Rows are one point carried round by a steady rotation, each followed by how many steps it has turned.
The counts run from 0 to 526.
[121 108 120 106 186 167 117 136  88 140 142 109 193 138 157  96 119  72
 152 132 120 171  72 118  87 106 126 139  93 132  77 141  96 133 128 130
 162 155 123 127 108 104  88 132 154 166 154  66 153 133 108 121  81 126
 120 121 132  97 122 168 148  97 101 102 172 135 123 138 114 135 150 123
 129  99 149 111 139  87 133  98 133 113 142 119 118 164] -> 412
[121 110 116 118 177 167 119 127  93 131 142 108 186 148 145  86 125  75
 148 144 124 163  49 119 101  94 140 139  90 136  92 138 108 131 118 135
 173 156 122 126 117 101  96 141 155 185 157  85 156 125 103 122  91 139
 117 121 148 114 141 151 142  92 110 103 170 144 133 143 128 142 171 122
 129 112 155 116 135  79 125  96 138 114 133 123 110 170] -> 3
[136 118 105 114 184 157 128 127  94 126 149 102 182 153 147 111 118  78
 152 141 121 157  42 127  98 102 123 134  87 136  93 145 107 127 128 127
 179 150 136 148 121 107  92 147 149 194 151  96 164 128 117 133  86 134
 111 122 150 108 137 153 141  95 111  91 160 144 134 160 117 139 169 124
 127 109 156 110 142  84 123  99 140 100 149 137 108 161] -> 2
[138 119  86 105 164 148 127 125 112 118 153 114 172 156 160 103 124  95
 145 131 116 164  54 126 100  92 140 143  95 138 121 135 110 123 138 127
 174 146 119 158 145 108  90 133 159 191 146 112 175 128 101 136  86 133
 104 134 132 118 143 143 145 106 112  69 164 126 153 167 112 154 138 127
 105 101 170 105 145  80 133 102 139 110 124 147 120 168] -> 503
[136 115  83  97 175 147 113 161 130 131 132 131 170 159 164 107 126  81
 142 123 117 163  73 126 100 103 117 128 101 172  87 131 101 140 135 131
 154 139 107 147 147 101  69 132 146 156 139  75 171 162 110 140  65 134
 110 130 138  85 128 158 151  98 133  74 138 128 153 158 110 124 112 105
  98  82 142 108 142 104 142 104 126 114 122 128 119 154] -> 318
[139 111  95  97 170 152 128 125 105 118 152 106 177 146 154  81 123 100
 149 119 118 177  58 117 110  93 141 145  94 138 117 141 107 131 145 131
 168 152 105 155 128 108  97 122 155 176 136  90 169 134  95 123  84 139
 102 132 115  98 149 143 133 102 107  90 166 100 146 147 123 157 138 123
 106  89 157 112 136  74 128 103 140 106 136 137 123 168] -> 500
[141 113 106 100 186 161 106 125 128 103 145 121 166 165 178  84 143  73
 141 118 115 161  54 108  97 100 163 140 109 149 104 116 121 141 119 146
 174 152 110 128 126  93  85 141 154 175 131 100 170 144 117 119  88 128
  95 115 142 117 141 147 131 115 123  92 151 141 148 144 110 151 159 106
 110 101 165 118 134  95 140  89 146 127 121 125 102 171] -> 224
[141 110  88  84 175 153 125 131 102 128 147 113 177 153 156  81 132  95
 148 120 118 180  68 114 107  87 134 144  96 138 108 135 104 131 144 130
 164 153  98 155 130 105  96 120 159 167 141  76 169 137  91 128  78 140
 111 135 109 103 141 149 143 102 108  91 167  99 140 142 113 147 132 124
 106  82 149 113 137  82 133  91 133 116 125 134 127 169] -> 246
[138 115  99 118 181 152 118 115 119 128 140 127 150 149 159  81 141  76
 138 117 128 165  63 116 109 105 139 156  97 162 100 143 119 147 116 125
 176 153  98 141 119  90  70 148 156 174 125  97 188 126 116 121  79 139
 109 132 131 106 137 127 127  96 122 100 149 145 157 150 131 136 152 108
 102 103 159 106 149  85 137 102 130 122 106 137 100 161] -> 424
[136 112 106 100 192 165 126 141 104 128 144 101 193 153 149 119 111  77
 159 134 115 155  60 126  86 105 119 133 105 128  80 146  99 130 131 137
 166 142 134 142 112 113  87 141 145 174 157  78 159 138 121 131  88 122
 116 123 145 102 111 165 148  95  99  92 157 136 121 154 100 134 147 126
 135 104 152 103 137  89 126 108 136 106 152 132 112 162] -> 411
[149 113  82 120 164 143 125 127 105 119 152 129 165 146 154  92 133 108
 129 129 124 163  59 115 110  99 141 143  87 151 106 139 107 125 134 119
 177 135 101 152 143 107  74 134 177 180 142  92 183 121 109 136  87 132
 108 140 130 110 140 148 145  99 123  80 159 124 160 171 115 138 133 115
  98 103 165  97 152  80 135 105 134 117 114 146 124 158] -> 502
[129 111 111 115 169 162 120 140  87 137 138 124 168 128 164  89 137  80
 142 112 122 170  81 122  77  97 129 159 102 144  80 155 104 135 120 123
 178 149 113 128 113 119  68 141 154 164 156  72 175 119 103 109  97 120
 125 128 127 107 111 153 150  93  99  91 183 141 136 140 121 135 143 128
 141 112 168 102 147  79 122 118 126 129 131 125 118 161] -> 210
[126 116 118 122 183 157 118 162 127 131 124 115 169 139 166 116 127  68
 140 115 113 156  72 129  88 111 137 132 103 156  75 145 108 137 115 134
 158 128 119 122 134 118  51 133 149 150 145  74 189 150 130 138  84 112
 105 132 159 100 106 175 139  98 114  88 158 159 157 167 127 131 138 103
 109 113 165 104 143  90 128 117 132 108 122 127 111 153] -> 185
[128 118 101 121 165 163 132 140  93 139 136 136 165 134 157  96 131  84
 144 125 128 160  56 129  88  89 125 151  97 152  88 148 114 132 108 118
 183 153 120 123 124 121  61 145 155 168 154  71 178 120 104 123  98 133
 130 126 149 117 131 147 148  88 111  87 168 148 153 147 130 125 158 132
 140 120 159  97 142  83 118 125 130 114 120 127 117 165] -> 461
[130 124 107  98 165 151 119 133 130 121 131  98 171 140 169  95 114  89
 149 100 107 186  69 125  99 107 137 141 103 145 103 139 104 138 139 136
 160 147 113 153 138 101  72 125 144 157 132 102 182 157 107 132  72 115
  95 142 138  97 134 161 128 102 110  79 158 131 158 154 130 158 131 101
  97  77 167 119 144  92 124 117 134  95 133 140 117 155] -> 470
[146 110 102 120 181 163 103 124 122 103 141 129 161 161 177  79 148  77
 123 119 118 145  62 114 103 106 161 138 104 161  94 128 122 136 113 140
 168 138 100 128 126 102  82 149 166 174 131  89 170 134 126 122  89 128
  97 116 148 107 133 145 131 109 126  87 144 148 155 152 112 136 155  99
 105 120 165 106 149  89 140  87 142 131 113 119 104 165] -> 225
[144 106  89  84 186 165 115 147 133 117 143 113 175 173 155 114 145  67
 150 117 122 154  63 121  92  83 141 118 107 143 107 125 121 123 122 137
 156 140 111 122 145 112  96 131 148 170 144  94 169 145 101 136  92 142
 100 123 140 125 129 157 130 117 120  81 166 107 152 150 103 149 146 119
  91 115 157 102 139  84 127  90 148 113 122 125 113 175] -> 150
[131 118  99  95 173 171 110 155 107 124 132 100 185 160 149 115 114  63
 152 115 127 149  69 140 101  84 126 111 109 150  91 146 104 125 131 141
 140 144 134 138 139 108  91 135 139 176 158  86 153 143 104 138  93 141
 106 115 150 100 127 171 141  92 123  86 160 135 141 140 112 136 145 116
 110 119 155 104 135  85 116  88 135 111 150 116 116 175] -> 485
[130 130 109  98 178 154 119 139 136 135 132 102 159 144 173 106 119  72
 160  85 114 175  71 127  93 105 130 151 108 153  98 144 110 149 136 141
 165 154 125 150 132 105  59 145 133 157 135 114 185 153 107 121  71 122
 102 137 136 100 127 153 124  99 114  79 151 143 158 145 131 149 135 101
 114  84 170 117 143  91 126 121 128 112 130 139 104 155] -> 13
[125 120 100  97 174 170 113 155 112 111 131 113 174 159 168 102 130  69
 149 102 118 153  57 129  89  78 138 121 116 157  96 135 119 132 106 146
 159 154 130 116 138 121  77 138 145 163 151  71 154 144 103 121 104 136
 111 113 154 111 127 167 140  95 125  82 158 136 146 126 119 135 160 119
 125 126 158 113 135  86 115 101 136 115 136 110 111 175] -> 106
[140 118  88  82 171 161 112 138 130 103 136  98 163 165 169  92 131  86
 146 102 116 160  61 121 109  85 147 121 108 155 116 136 115 130 131 141
 151 143 108 144 145 105  87 119 149 163 130  92 177 153 100 133  89 140
  88 132 137 110 140 162 122 107 125  75 156 107 165 142 118 153 132 105
  87  96 164 109 136  83 121  96 134 108 130 133 118 164] -> 146
[129 112 102  99 190 161 117 114 118 139 145 121 170 147 152  86 138  68
 155 110 126 173  68 121 101 102 129 157  91 152  99 144 115 157 132 130
 174 163 102 142 113  94  81 144 148 175 132  93 179 131  98 115  71 144
 112 130 120 108 136 124 120 102 112 106 154 126 146 132 127 139 149 113
 111  89 154 117 141  83 140 108 134 116 115 137 103 162] -> 169
[124 115 117 106 174 150 131 132 107 136 137 113 180 128 160  76 128  84
 151 122 114 191  67 118  94 105 133 155  97 138  89 140 107 139 123 126
 174 154 120 126 114 110  81 125 153 155 136  68 177 140 109 112  82 121
 121 133 127  93 133 155 140  95 103 104 174 135 138 139 129 149 143 120
 125  78 155 122 135  90 128 118 131 111 116 134 120 158] -> 88
[135 118 109  99 190 160 119 167 131 127 131 106 175 149 166 122 116  67
 149 111 115 156  71 128  87 109 124 124 109 148  69 146 101 137 123 135
 150 129 124 137 135 116  70 135 143 153 142  76 177 158 123 142  69 118
 107 130 150  95 104 177 130  96 118  83 147 139 151 163 108 129 135 107
 109  96 150 103 141 101 124 119 131 102 142 132 110 157] -> 440
[144 108  80 102 170 156 115 154 131 120 133 131 156 155 162  99 147  81
 130 116 124 151  68 120 108  90 141 123  98 169 103 135 115 127 118 123
 156 126  95 132 149 108  77 132 159 166 139  77 182 143 109 144  82 140
 103 130 139 114 127 154 131 106 136  77 152 119 172 168 113 136 131 110
  82 119 154  93 146  87 128  97 138 117 111 132 121 158] -> 148
[154 107  76 106 177 161 113 148 116 107 147 131 164 158 161  95 143  89
 126 123 129 135  62 116  97  88 141 121 109 159  92 137 114 122 110 125
 163 128 102 129 138 117  87 131 166 171 144  62 173 136 112 135  99 129
 110 115 143 112 122 156 149 101 126  76 153 118 156 167  98 121 137 123
 108 127 158  80 141  85 132  96 137 130 119 123 121 163] -> 277
[138 118  92 127 165 152 127 137 121 122 135 119 154 151 159  94 133  86
 134 123 129 150  46 130 106  86 142 132  93 162 106 143 119 126 107 124
 171 134 115 130 149 115  62 138 157 175 147  99 184 129 110 133  93 136
 105 135 151 125 140 144 131  98 129  78 158 143 175 167 137 141 153 117
  93 124 165  97 147  78 115 107 136 106 113 143 111 161] -> 303
[133 125 103  97 166 150 125 132 122 103 139 101 168 152 179  83 124  98
 144 118 109 189  56 116 103  99 146 140 105 143 109 121 113 141 131 141
 170 157 114 149 135 107  83 119 156 162 125  87 176 154 113 122  83 122
  98 127 135 100 147 159 134 107 114  79 154 125 153 147 122 157 142 107
 112  70 162 126 133  98 129 113 137 103 125 138 123 165] -> 345
[138 106  83 107 173 144 120 130 104 131 148 138 175 149 153  80 140 100
 138 135 129 166  76 115 105  95 139 146  89 155 103 139 106 130 131 115
 160 142  84 141 134 104  86 131 173 175 142  70 174 131  90 130  81 141
 117 132 117 103 141 138 145 101 114  86 169 112 151 158 115 135 130 124
  94  96 149 102 142  83 147  92 136 127 110 131 125 166] -> 247
[126 113 125  98 181 164 113 147 128 127 132  98 181 152 176 120 125  61
 153  97 118 165  72 127  74 100 142 133 109 135  95 139 114 132 121 144
 156 141 131 126 137 116  63 136 142 157 148 104 173 147 112 129  97 115
  99 130 151 119 115 182 131 108 113  87 176 152 148 143 125 158 146 106
 120 111 172 114 140  87 119 107 139 107 139 132 108 169] -> 183
[148 107  91  80 198 166 109 135 135 115 145 116 171 169 166  94 143  62
 147 108 120 154  67 117 104  97 136 129 110 159  94 128 115 148 127 148
 162 155 110 136 127  92  97 143 141 169 131  83 161 154 112 118  72 141
  99 117 133  99 131 142 123 111 125 100 143 117 141 134  96 137 145 106
 103  89 147 114 134  98 142  93 140 123 132 124  94 169] -> 69
[155 113  71  94 180 161 120 148 113 104 147 117 171 169 164 116 131  90
 137 121 118 138  57 122  93  84 141 115 115 145 104 136 115 119 126 132
 159 130 118 144 137 117  90 139 163 178 154  83 168 140 112 140  96 130
 107 116 142 116 119 160 148 109 117  67 150 112 146 166  90 131 137 121
 114 125 164  85 141  85 129  97 140 119 142 131 119 170] -> 278
[125 112  94 106 169 148 116 126 110 141 139 143 167 147 164  85 136  75
 148 114 129 184  77 122  95 106 127 157  91 164  99 136 109 154 135 124
 171 165 103 142 130  91  66 145 150 165 137  93 173 137  89 117  73 136
 120 129 123 102 142 129 143  98 121  96 160 141 150 139 130 139 131 105
 110  89 152 120 144  99 144 108 123 128 104 132 112 158] -> 420
